Some points, one per row:
array([ 41,  41,  48, -19, -18,  48,  47,   1,  32, -23,   2,  40, -31, -64,  55, -60,  49,  26, -12, -44,  27])
array([  27,   20,   67, -113,   19,  -74,  -13,   61,  -31,   -3,   51,   64,  -64,   38,   29,   41,   57,   -4,  -95,  -51,   70])
array([-32,  44,  11, -38,  31,   7,  10,  36,   7,   5, -21,  37, -40, -39,  -5,  11,  63,  10,  -3,  -3,  25])
array([  5, -47,  19,   5, -37, -24, -64, -26,  -9,  -8,  22, -50,  26,  29,   7,  41, -38,  29, -23, -14,  -8])
array([-65,  31, -58,  31,  56, -42,  -5,  17, -30,  -3, -85,  11, -15,  34, -23, -33,  32, -96,  40,  99,   9])
array([ 18,  18,  28,  31,  -7,  38,  52,   4,   3,  11,  17,   8,  14, -37,  21, -15,  14, -11,  69, -63, -10])
array([ 68, -73,  74, -20, -66, -39, -66, -19,  27, -91,  74, -21,  -1,  73,  55,  20, -31, -35, -19, -39,  28])
array([ -6,  39, -13,  36, -17,  49,  43, -20,  36, -10, -43,  -5,   8, -44,  33, -47,  12,  11,  27, -11,  -5])
array([-49,  47, -18, -20,  30,  52,  13,   0,  14,  17, -39,  28, -41, -75, -14, -18,  20,  55, -27, -10,   9])
array([-21, -14, -32,   4,  44, -81,  28,  67, -77,  22,  -4,  31, -18,  82, -54,  39,  -3, -83,  32,  52,   5])
array([ -1, -22,  13, -22, -17,   4, -42, -14, -17,  12,  24, -25,  -6, -16,  -6,  49, -21,  62, -32, -15,  -8])
array([  0,  49,  40, -67,   4,  -5,  35,  50,  -9,  14,  -7,  49, -42, -14,  31, -17,  63,  13, -40, -34,  19])
array([  1,  58,   1, -24,  17,  54,  47,  21,  36,  20,   0,  44, -25, -30,  47, -30,  46,  40, -33, -45,  36])
array([  68,    0,   68,   -4,  -77,   15,    8,  -41,   76, -102,   37,    9,   13,   -4,  101,  -53,    9,  -19,   17,  -58,   44])
array([-29,  29, -41,  28,  21,  37,  28,  -6,  -9,  52, -53, -13,   2, -52, -35, -11,  -3,  56,  -4,  16, -44])
array([   8,  -87,    8,   27,  -55,  -47, -111,  -55,    0,  -47,   49,  -62,   23,   55,   -7,   83,  -69,    8,  -20,  -11,   10])
array([ 18, -99,  12,  24, -56, -42, -97, -45,  -3, -40,  51, -62,  33,  50, -15,  75, -63,  -4, -11,  -3, -13])
array([-23,  69,  21, -46,  20,  19,  23,  35,  13,  14, -20,  51, -57, -35,  25,  -6,  60,  37, -35, -25,  24])
array([  -3,   24,   53,  -99,   43,  -33,   -9,   51,  -27,   23,   38,   52,  -58,    1,   -3,   55,   41,   45, -113,  -47,   61])
array([-18,  51, -12, -11,  23,  51,  34,  16,   8,  43, -35,   5, -23, -65,   8, -36,  22,  63, -32, -12, -14])
array([-25, -38, -48,  37,   3, -28, -41, -25, -39,  33, -28, -37,  37,  21, -78,  35, -38, -17,  36,  77, -70])
array([ 75,  -3,  27,  42, -80,  48,  26, -49,  94, -71,  33, -21,  49, -25,  82, -88, -14, -21,  43, -41, -13])
array([-68,  16, -72,  42,  65,  -8, -13, -10, -26,  15, -68,  -8, -15,  19, -42, -18,   3, -48,  16,  76,   3])
array([-20, -65, -28,  34, -18, -25, -58, -29, -35,  20,  10, -55,  46,   4, -63,  73, -58,  23,  34,  37, -65])
array([-10, -73, -28,  38, -43, -35, -81, -39, -23, -11,  22, -66,  58,  20, -59,  64, -72,   9,  25,  62, -52])
array([-46,   9, -60,  30,  49,  12,  -9,  -6, -27,  42, -58, -29,   3, -18, -70, -18, -32,  26, -33,  56, -20])
array([-59,  14, -64,  30,  57,  34,   8,   1,  -8,  20, -57,  -6, -34, -16, -36, -25,  -6,  13, -20,  34, -12])
array([  6, -28, -14,  39, -16,   6, -19, -12, -18,  34,  -4, -44,  42, -14, -14,  30, -40,  31,  37,  12, -54])
array([-12,  52, -34,  26,  23,  54,  66, -20,   6,  24, -55,   6,   6, -40,   3, -54,  13,  29,  41, -21, -14])
array([ 14, -20,  -5,  58, -41,  44,  -6, -46,  36,  -5,  -3, -41,  48, -44,  12, -24, -28,  27,  17,   4, -38])
array([-13, -50, -19,  32, -12,   1, -39, -17, -15,  30,   9, -48,  43,   1, -36,  42, -46,  28,  37,  15, -63])
array([-73,  14, -61,  27,  55,  14,  -7,  -3, -24,  12, -60, -10, -23,  11, -48, -12,  -4, -17,  -7,  61,  -4])
array([-41,  51,  -7, -10,  38,  32,  21,  23,  21,   3, -36,  37, -39, -54,   9, -34,  59,   7, -13,   4,  15])
array([ 52,  -9,  83, -52, -64, -38, -16,  -1,  27, -57,  46,  23, -25,  40,  85,  16,  31, -11, -40, -64,  59])
array([  55,   22,   93, -127,   -5, -127,    6,   91,  -32,  -55,   87,  109,  -75,  127,   57,   55,   78,  -79,  -96,  -30,  127])
array([ 41,  16,  93, -98, -23, -73,   2,  51, -15, -25,  55,  67, -56,  51,  42,  40,  52, -24, -60, -64,  88])
array([  4, -37,  -6,  35,  -2,  12, -15, -20, -27,  44,   7, -44,  44, -17, -40,  26, -44,   9,  36,   5, -60])
array([-10, -93, -13,  25, -38, -59, -97, -46, -29,  -6,  29, -68,  47,  39, -46,  88, -77,   6,  17,  19, -41])
array([ 63, -36,  89, -49, -80, -65, -53, -20,  25, -86,  81,   8, -15,  72,  86,  24,  12, -40, -34, -63,  75])
array([  9, -16,  16,   1, -20,   8, -19,  -5,  -9,  27,  18, -31,  12,   2,  11,  20, -12,   7,  16, -21, -37])
array([  1,  -1,   1,  19, -18,  42,   1, -11,  16,  23,  -4, -37,  30, -43,   3, -10, -33,  39,  18,  -9, -49])
Here are 12 more points, each followed by its number:
array([ 51, -77,  49,  26, -81, -11, -44, -53,  46, -81,  63, -36,  25,  38,  55,   3, -37,  -9,  -4, -26,  19]) 0
array([-61,   6, -52,  28,  56,  25,  -8, -17, -30,  30, -50, -17, -13, -12, -54,  14,  -9,  11,  25,  36, -20]) 1
array([ -6, -68, -25,  24, -16, -33, -60, -32, -37,  26,  20, -62,  48,  13, -58,  60, -64,   8,  42,  39, -68]) 2
array([ 35,   8,  57, -45, -29,  -9, -46,  -8,  35, -42,  35,  13, -36, -13,  64,  14,  37,  25, -65, -46,  60]) 3
array([-70,  32, -38,   8,  36,  33,  -8, -12,   2,  -2, -41,  30, -34, -68, -33,  16,  15,  30,  -5,  31,  14]) 4
array([ 11,  11,  51, -47, -30, -12, -36, -11,  27, -32,  21,   7, -22,  -8,  57,  32,  29,  29, -66, -46,  60]) 5
array([ -8,  18,  45, -56,   9,  -5, -19,  20, -18,  28,  25,  15, -36,  -9,  -5,  53,  31,  49, -56, -42,   9]) 6
array([-59,   5, -57,  24,  56,  38,   2, -17, -29,  34, -58, -18, -17,   0, -49,   4, -18,  11,   8,  23, -17]) 7
array([ -6,  56,   7, -27,  23,  64,  44,  18,  21,  33,  -8,  30, -43, -60,  30, -35,  45,  62, -18, -36,  15]) 8
array([ 12,  37,  42, -27, -12,  33,  43,  -1,  30,  -5,  -8,  37, -23, -58,  48, -46,  42,  35, -21, -50,  20]) 9
array([   7,   46,   72, -123,   36, -120,   -6,  104,  -53,   -7,   36,   91,  -72,   81,   10,   50,   82,  -41, -116,  -10,   94]) 10
array([ 11, -68, -23,  49, -33, -57, -71, -30, -16,   4,  10, -69,  66,  19, -56,  21, -65, -37,  16,  85, -77]) 11
Which three of these numbered points are nearest to each point below, ignoring the direction in which the first points spread most? Their numbers follow each, nearest first.
array([ 10,  -4,  32, -34, -23, -10, -50,  -6,   3,  -6,  23, -10, -11,   6,  43,  44,  14,  35, -59, -34,  35]) > 5 3 6
array([  4, -40, -25,  63, -28,  -1, -45, -55,  20,  -6,  -5, -68,  55, -33, -29,  -2, -41,  10,   9,  50, -51]) > 3 5 11
array([  64,  -38,   62,   12,  -85,    4,  -22,  -53,   75, -119,   58,  -10,   25,   26,   78,  -23,  -14,  -17,    3,  -47,   39]) > 0 3 5
array([-33,  45,  11, -38,  37,  28,   6,  26,   6,   9, -25,  39, -52, -55,  -4,   1,  53,  46, -39,  -9,  31]) > 4 8 1
array([-48,  48,  -3, -25,  43,  20,   9,  29,   2,   6, -36,  44, -48, -53,  -1,  -4,  56,  19, -15,   8,  33]) > 4 1 7
array([ -1, -53, -10,  24, -11, -16, -42,  -8, -41,  49,  24, -54,  51,  11, -53,  47, -56,   0,  51,  24, -68]) > 2 11 6
array([-37,  55,   0, -26,  43,  21,  10,  34,  13,  -5, -30,  33, -59, -59,  -1, -25,  67,  25, -27, -11,  26]) > 4 8 1
array([  7,   8,  42, -78,  15, -36, -13,  50, -49,  41,  25,  27, -50,  27,  -9,  64,  32,  35, -83, -48,  29]) > 6 1 7
array([  6,   4,  47, -87,  24, -38, -20,  54, -64,  37,  38,  31, -50,  25, -22,  74,  20,  40, -82, -67,  27]) > 6 10 1
array([ 12,   1,  41, -69,   0, -28, -49,   8, -28,   8,  38,  -2, -24,  22,  -3,  48,  12,  46, -84, -42,  11]) > 6 5 2
array([ 15,   4,  51, -53, -27, -20, -26,   3,  13, -17,  38,  12, -29,  -2,  62,  35,  38,  28, -62, -48,  45]) > 5 3 6
array([-53,   6, -29,   8,  43,  -5,   4,  24, -32,  26, -47,  10, -18, -20, -44,   1,  15, -12,  26,  30,  -1]) > 1 7 4
array([  3, -26, -25,  40, -23,  26, -17, -48,  27,  -2,  -5, -54,  47, -52,  -2,  -3, -38,  50,  -3,  24, -39]) > 3 5 9
array([  44,    9,   84, -127,   10, -123,  -10,   79,  -32,  -43,  109,  111,  -82,  124,   47,   59,   64,  -67, -109,  -29,  127]) > 10 2 11
array([ 14,   7, -18,  43, -27,  66,  21, -54,  53,   3, -24, -26,  38, -52,  14, -71, -30,  35,  18,   0, -35]) > 9 3 8
array([-51,  32, -24,  22,  32,  30,  14, -13,  -1,  28, -55,   5, -18, -63, -24,   5,  15,  35,  18,  22,   2]) > 4 1 7
array([ -7,  60,   7, -40,  23,  47,  45,  21,  21,  26,  -4,  42, -38, -29,  38, -21,  50,  49, -47, -33,  40]) > 8 9 4
array([ 38,  13, -15,  36, -31,  74,  22, -56,  63,  -7, -11, -37,  35, -58,  26, -79, -18,  28,   5, -20, -30]) > 9 3 8
array([ 25, -26,  -8,  53, -28,  27,  -9, -61,  42,  -4,   4, -48,  62, -43,   2, -37, -36,  13,  12,  18, -35]) > 3 5 9
array([ 23, -34,  44, -13, -60, -27, -64, -38,  18, -52,  47, -29,  -3,  46,  45,  52, -28,  23, -52, -45,  44]) > 5 0 3
array([  7,  -6,  -2, -16,  35, -64,  48,  90, -82,  21,  14,  45, -28,  75, -67,  38,  -7, -74,  26,   4,  -5]) > 10 1 7
array([ 25, -24,  50,  -9, -53, -10, -73, -57,  40, -69,  40, -25,  -1,  -6,  54,  20,   1,  26, -54, -31,  52]) > 3 5 0
array([-66,  25, -50,  31,  41,  23,   0, -22,  -6,  18, -57,   6, -12, -43, -37,   9,  -2,  25,   5,  18,   6]) > 4 1 7
array([ 16, -66, -15,  53, -31, -33, -56, -31,  -3,  -5,  15, -71,  68,  15, -27,   4, -60, -18,  21,  73, -71]) > 11 2 0
array([ 36, -31,  -1,  46, -42,  14, -26, -55,  33, -10,  14, -51,  46, -19,  -6, -21, -37,   6,  12,  46, -40]) > 3 0 5
array([  2, -17,   1, -14,  39, -70,  56,  88, -84,  21,  29,  46, -21,  88, -56,  37, -20, -95,  32,  11,  13]) > 10 1 2
array([ 15,  15,  66, -58, -14,   1, -12,   5,  20, -19,  31,  18, -32,   1,  49,  26,  40,  37, -64, -54,  53]) > 5 3 6
array([ 12, -61,   2, -19, -15, -36, -73, -21, -44,  24,  40, -41,  12,  48, -36,  81, -51,  22, -16, -30, -35]) > 2 11 6
array([ 49,  27,  31,   7, -57,  48,  38, -46,  89, -77,  -3,   2,  14, -39,  84, -76,  27,  -9,  28, -50,  25]) > 9 3 5
array([-10,  -2, -26,  10,  32,  55,  30, -15, -13,  40,  22,   1,  21,   3, -13,  16, -31,  47,   0, -29,   8]) > 7 6 1
array([  6, -69, -29,  40, -23, -46, -59, -27, -16,  11,   0, -47,  62,  26, -58,  20, -65, -23,  10,  86, -72]) > 11 2 3
array([-30,  26, -40,  13,  48,  27,  49,   4,  -5,  21, -22,  37, -22,   2, -17, -31,  -1, -13,  18,   7,  24]) > 7 1 4
array([-13,  55,  35, -66,  24,   4,   2,  37,   3,   4,  -5,  48, -58, -25,  35,   2,  64,  31, -56, -35,  38]) > 4 1 7
array([ -8,  -6, -17, -19,  43, -72,  30,  76, -79,   9, -14,  38, -28,  67, -66,  32,  -9, -74,  31,  24, -10]) > 10 1 7
array([  55,   23,   90, -127,    7, -106,   13,   79,  -28,  -35,   69,  102,  -79,   93,   49,   43,   68,  -58,  -84,  -47,  109]) > 10 1 2
array([ -4, -72, -21,  35, -24, -20, -57, -10, -27,  18,  25, -58,  51,  19, -49,  42, -58, -12,  46,  23, -66]) > 2 11 5
array([ 34, -62,  -6,  57, -47, -36, -50, -40,  19, -20,  38, -60,  65,  26, -19,  -5, -60, -49,  29,  74, -51]) > 11 0 2
array([-40,  -1, -55,  16,  43, -65,  25,  43, -82,  28, -50,  10, -14,  53, -57,  27,  -6, -61,  28,  59,  -5]) > 10 1 7
array([ 103,  -33,   42,   47,  -95,   38,    5,  -44,  102, -119,   65,  -37,   65,   35,   81,  -81,  -32,  -79,   59,  -55,  -13]) > 0 11 3
array([  7, -70,  -2,  23, -24, -10, -53, -16, -11,  -2,  29, -64,  32,  19, -12,  48, -47,  12,  16,  -4, -40]) > 2 11 3
